In the data rows, 128 means zero.
Some points:
tensor([100, 101, 099, 147, 168, 167, 184, 182, 175, 177, 178, 161, 165,
        165, 166, 164, 145, 142, 148, 147, 151, 150, 150, 131, 128, 148,
        172, 168, 188, 189, 187, 182])
tensor([165, 165, 186, 188, 190, 187, 185, 178, 176, 176, 177, 183, 184,
        183, 188, 189, 163, 165, 169, 169, 151, 148, 150, 149, 150, 150,
        129, 126, 123, 146, 166, 184])
tensor([142, 125, 122, 103, 083, 084, 080, 075, 090, 112, 118, 141, 143,
        145, 126, 122, 124, 123, 083, 106, 150, 171, 149, 151, 128, 107,
        088, 107, 106, 107, 102, 122])
tensor([143, 145, 143, 145, 149, 126, 123, 115, 115, 114, 116, 119, 120,
        103, 084, 081, 058, 057, 062, 065, 064, 066, 066, 086, 088, 085,
        086, 086, 104, 107, 102, 100])
tensor([079, 083, 081, 084, 083, 084, 079, 076, 093, 092, 095, 098, 100,
        101, 102, 103, 122, 123, 126, 128, 130, 128, 131, 127, 130, 128,
        130, 128, 125, 126, 124, 120])
tensor([058, 081, 082, 081, 104, 105, 101, 096, 092, 092, 116, 120, 120,
        121, 124, 125, 125, 119, 128, 130, 108, 110, 107, 107, 106, 107,
        108, 106, 101, 106, 102, 099])
tensor([102, 081, 081, 083, 084, 084, 080, 073, 072, 070, 074, 080, 102,
        100, 103, 103, 101, 100, 108, 107, 108, 085, 108, 109, 107, 104,
        106, 107, 104, 104, 102, 099])
tensor([121, 125, 123, 124, 128, 125, 123, 117, 114, 111, 115, 121, 121,
        123, 125, 122, 124, 143, 147, 171, 169, 171, 173, 169, 172, 168,
        171, 170, 166, 148, 143, 141])
tensor([122, 126, 122, 125, 125, 126, 121, 115, 114, 113, 115, 120, 118,
        123, 126, 122, 121, 120, 126, 129, 131, 129, 129, 127, 130, 149,
        149, 149, 166, 126, 124, 097])
tensor([078, 082, 081, 081, 083, 083, 103, 097, 093, 091, 094, 101, 102,
        122, 126, 124, 125, 121, 128, 126, 130, 129, 131, 128, 128, 129,
        130, 129, 123, 126, 123, 121])
tensor([122, 123, 122, 124, 145, 168, 185, 181, 196, 197, 181, 163, 141,
        120, 124, 122, 124, 121, 085, 065, 044, 045, 046, 023, 022, 044,
        045, 042, 041, 063, 062, 057])
tensor([145, 125, 123, 125, 127, 126, 121, 117, 114, 112, 094, 101, 099,
        100, 103, 103, 104, 098, 107, 107, 108, 109, 110, 108, 108, 107,
        130, 127, 124, 126, 124, 120])
tensor([122, 105, 104, 083, 062, 064, 081, 118, 158, 156, 158, 122, 120,
        123, 125, 123, 124, 097, 104, 151, 173, 170, 149, 152, 130, 106,
        086, 083, 104, 126, 145, 163])
tensor([185, 189, 185, 209, 190, 186, 183, 178, 177, 155, 158, 162, 162,
        165, 146, 145, 143, 140, 147, 130, 129, 130, 132, 128, 129, 127,
        130, 129, 124, 127, 122, 120])
tensor([121, 123, 122, 127, 126, 124, 122, 117, 113, 112, 116, 118, 142,
        164, 168, 164, 165, 186, 192, 170, 174, 173, 169, 171, 172, 147,
        150, 147, 145, 149, 145, 139])
tensor([103, 103, 101, 127, 125, 126, 124, 117, 115, 115, 117, 119, 122,
        121, 124, 121, 123, 141, 169, 191, 191, 192, 196, 191, 190, 190,
        191, 190, 164, 166, 165, 161])
tensor([121, 149, 143, 124, 102, 105, 122, 139, 155, 156, 137, 123, 080,
        102, 127, 165, 166, 163, 126, 087, 063, 067, 107, 151, 173, 170,
        170, 169, 167, 169, 145, 143])
tensor([120, 124, 120, 125, 125, 124, 122, 117, 113, 113, 114, 123, 144,
        142, 144, 144, 142, 140, 146, 151, 150, 151, 148, 148, 149, 168,
        170, 192, 208, 211, 229, 227])
tensor([121, 124, 121, 125, 128, 126, 121, 118, 115, 114, 116, 121, 122,
        121, 125, 124, 123, 122, 126, 106, 108, 109, 107, 105, 107, 105,
        107, 108, 103, 105, 104, 080])
tensor([226, 231, 228, 207, 209, 228, 228, 244, 241, 240, 220, 225, 227,
        206, 209, 188, 186, 184, 169, 149, 149, 150, 130, 128, 110, 106,
        085, 087, 080, 086, 080, 078])
tensor([164, 169, 164, 144, 149, 147, 144, 139, 134, 133, 115, 120, 121,
        121, 127, 122, 125, 119, 125, 129, 128, 130, 129, 130, 128, 126,
        128, 126, 124, 126, 124, 120])
tensor([186, 188, 187, 189, 168, 166, 163, 158, 134, 133, 138, 142, 144,
        144, 145, 125, 126, 120, 127, 127, 128, 131, 131, 129, 130, 127,
        127, 126, 123, 126, 122, 121])
tensor([121, 123, 144, 145, 146, 146, 142, 138, 135, 135, 136, 141, 121,
        121, 123, 123, 123, 139, 146, 169, 172, 171, 171, 171, 170, 169,
        172, 172, 167, 149, 142, 120])
tensor([123, 124, 123, 123, 147, 146, 142, 138, 135, 134, 136, 142, 142,
        142, 146, 145, 144, 141, 126, 129, 127, 131, 127, 129, 130, 128,
        131, 126, 124, 128, 124, 122])
tensor([100, 104, 101, 104, 107, 105, 098, 119, 113, 113, 118, 120, 122,
        122, 125, 122, 122, 121, 128, 126, 128, 129, 130, 128, 128, 128,
        130, 126, 124, 126, 142, 163])
tensor([122, 125, 124, 125, 127, 127, 122, 117, 114, 113, 114, 122, 122,
        123, 124, 145, 146, 142, 150, 148, 150, 150, 151, 150, 148, 148,
        150, 149, 144, 084, 101, 120])
tensor([101, 103, 123, 126, 125, 123, 123, 117, 115, 112, 114, 100, 098,
        080, 083, 080, 081, 078, 084, 086, 088, 065, 067, 066, 064, 066,
        087, 085, 081, 085, 082, 102])
tensor([120, 125, 122, 146, 147, 167, 163, 162, 155, 156, 159, 162, 163,
        164, 146, 143, 146, 143, 147, 127, 129, 130, 129, 128, 130, 129,
        127, 128, 123, 127, 122, 121])
tensor([169, 145, 145, 105, 084, 083, 101, 118, 137, 133, 139, 121, 123,
        123, 101, 103, 124, 121, 105, 108, 086, 087, 087, 111, 129, 149,
        128, 126, 147, 149, 145, 142])
tensor([124, 103, 102, 101, 106, 083, 079, 075, 072, 094, 095, 099, 100,
        099, 103, 104, 103, 099, 126, 127, 127, 131, 129, 130, 127, 127,
        128, 125, 125, 128, 123, 120])
tensor([143, 148, 145, 124, 126, 127, 101, 118, 094, 093, 096, 077, 078,
        081, 082, 103, 123, 142, 106, 107, 126, 130, 130, 107, 128, 129,
        129, 128, 122, 127, 145, 163])
Along one direction, these points spread out more than along any other. Take the direction at right angles to it along which they spread out most. Then take the direction at right angles to both along which they spread out most. Go by this last direction. How many in every 100 of the points above lie lower along it than each point below? Answers are rounded to whole numbers. More than half of the points above lie lower than the first one.
tensor([121, 123, 122, 127, 126, 124, 122, 117, 113, 112, 116, 118, 142,
        164, 168, 164, 165, 186, 192, 170, 174, 173, 169, 171, 172, 147,
        150, 147, 145, 149, 145, 139]) 13
tensor([103, 103, 101, 127, 125, 126, 124, 117, 115, 115, 117, 119, 122,
        121, 124, 121, 123, 141, 169, 191, 191, 192, 196, 191, 190, 190,
        191, 190, 164, 166, 165, 161]) 42
tensor([122, 105, 104, 083, 062, 064, 081, 118, 158, 156, 158, 122, 120,
        123, 125, 123, 124, 097, 104, 151, 173, 170, 149, 152, 130, 106,
        086, 083, 104, 126, 145, 163]) 0
tensor([143, 148, 145, 124, 126, 127, 101, 118, 094, 093, 096, 077, 078,
        081, 082, 103, 123, 142, 106, 107, 126, 130, 130, 107, 128, 129,
        129, 128, 122, 127, 145, 163]) 84
tensor([100, 101, 099, 147, 168, 167, 184, 182, 175, 177, 178, 161, 165,
        165, 166, 164, 145, 142, 148, 147, 151, 150, 150, 131, 128, 148,
        172, 168, 188, 189, 187, 182]) 65
tensor([122, 126, 122, 125, 125, 126, 121, 115, 114, 113, 115, 120, 118,
        123, 126, 122, 121, 120, 126, 129, 131, 129, 129, 127, 130, 149,
        149, 149, 166, 126, 124, 097]) 61
tensor([185, 189, 185, 209, 190, 186, 183, 178, 177, 155, 158, 162, 162,
        165, 146, 145, 143, 140, 147, 130, 129, 130, 132, 128, 129, 127,
        130, 129, 124, 127, 122, 120]) 74
tensor([121, 125, 123, 124, 128, 125, 123, 117, 114, 111, 115, 121, 121,
        123, 125, 122, 124, 143, 147, 171, 169, 171, 173, 169, 172, 168,
        171, 170, 166, 148, 143, 141]) 55
